(in the rows, 128 means zero)
Each named move below is a turn or a mirror, shown by a few rows before and after it. Which moves, in which order, take the first row of each later pair to the second? The first pair is answered.
q882 (before -> after):
[100 104 154 139 150 114 156 105 138 156 135] -> [ 84 117 147 138 105 136 123 122 123 156 156]
[167 127 121 161 126  85 113 124  49 164 142] -> [174 118 124 152 150  71 138 116  62 160 128]
[135 119 157 118 122 126 134 114 141 152 158] -> [132 121 152 121 120 122 133 113 147 151 158]
q924 (before -> after):
[127 112 158 160 158 108 150 110 128 129 131] -> [147 152 145  97 103 157 123 115 143 119 108]
[109 131 174 144 118 102 128 119 118 138 149] -> [119 152 162 106  83 128 114 134 134 132 130]
[107 140 123 122 116 130 148 110 145 136 123] -> [103 133 127 127 121 125 144 102 147 132 123]
[139 123 131 111  99 128 134 140 108 103 136] -> [131 110 137 136 117 110 146 135 103 103 155]
q590 (before -> after):
[130 142 121 128 127 127 134 113 122 133 110] -> [135 138 114 132 125 128 122 131 109 127 109]
[122 140 141 132 121 119 132 119  94 135 138] -> [109 147 126 120 113 142 135 135 117 113 129]
[106 132 132  97 136 133 151 138 154 138 105] -> [147 128 140 139 154  95 132 137 108 160 130]
Then:
Each pair is 2 to 3 moves apart.
[161 151 119  87 105 169 111 136 139 108  88] -> [190 129 144 133 162  93 131  98 115 140 117]	q882 q590 q924
[140 123  98 125 109 104 143  90 112 159 112] -> [ 98 110  89 122 117 130 159 114 137 128  97]	q590 q924 q590
[137 144 110 141  95 137 104 118 101 154 151] -> [184 141 102 125 127 125 127 138 110 132 112]	q882 q924 q590
[133 129 118 106 122 150 122 146 128 103 125] -> [101 119 131 125 119 147 129 133 128 122 154]	q924 q590 q882
[123 151  98 135 113 155 111 145  73 117 133] -> [138 121 111 159 179 111 161 128  97 125 120]	q924 q882
[132  98 133 128 188 142 152 149 161 104 122] -> [ 99 104 124 160 137 166 100 167 113 115 167]	q882 q924
[113 164  96  99  83 162 123 126 125 137 114] -> [122 132 108 129 169 110 178 108 148 136 106]	q882 q924
[141 141 141 153 134  93 112 141  76 127 121] -> [ 70 129 130 151 116 134 121 158 114 110 129]	q590 q924 q882
[ 96 108 144 196 154  82 161  75 107 162 125] -> [147 157 130  73 103 147 156  77 153 136  46]	q924 q882
[137 130 145  91 132 168  93 166 192  64 117] -> [ 88 105 181 126 134 135 116 107 201 130 179]	q924 q882 q590
[ 78 124 149 103 107 168 110 154 168 114 166] -> [146 145 169  77 109 141 110 107 161 151 154]	q590 q882 q924
[128 153 117 126 103 145 104 132  99 126 121] -> [124 122 127 166 154 107 132 118 103 128 128]	q924 q882
[149 127 139 135 187 110 106 160 124 132 125] -> [116 147 151 129 132 134  67 151 114 161 156]	q590 q590 q882
[ 73 135 107 174 143 141 116 157 124 127 164] -> [ 55 136 117 154 130 153 130 139 158 130 160]	q590 q590 q590
[156 125 144 101 146 148 138 162 158  96 100] -> [152 126 160 153 126 112 104 128  96 147 175]	q590 q882 q924
[ 79 111 146 135  80 165  88 130 142 133 165] -> [121 119 145  77 139 147 146 116 200 107 102]	q882 q924
[137 145 107 128  81 152  85 117  92 146  99] -> [135 109 123 189 153 101 122  99  98 152 112]	q924 q882
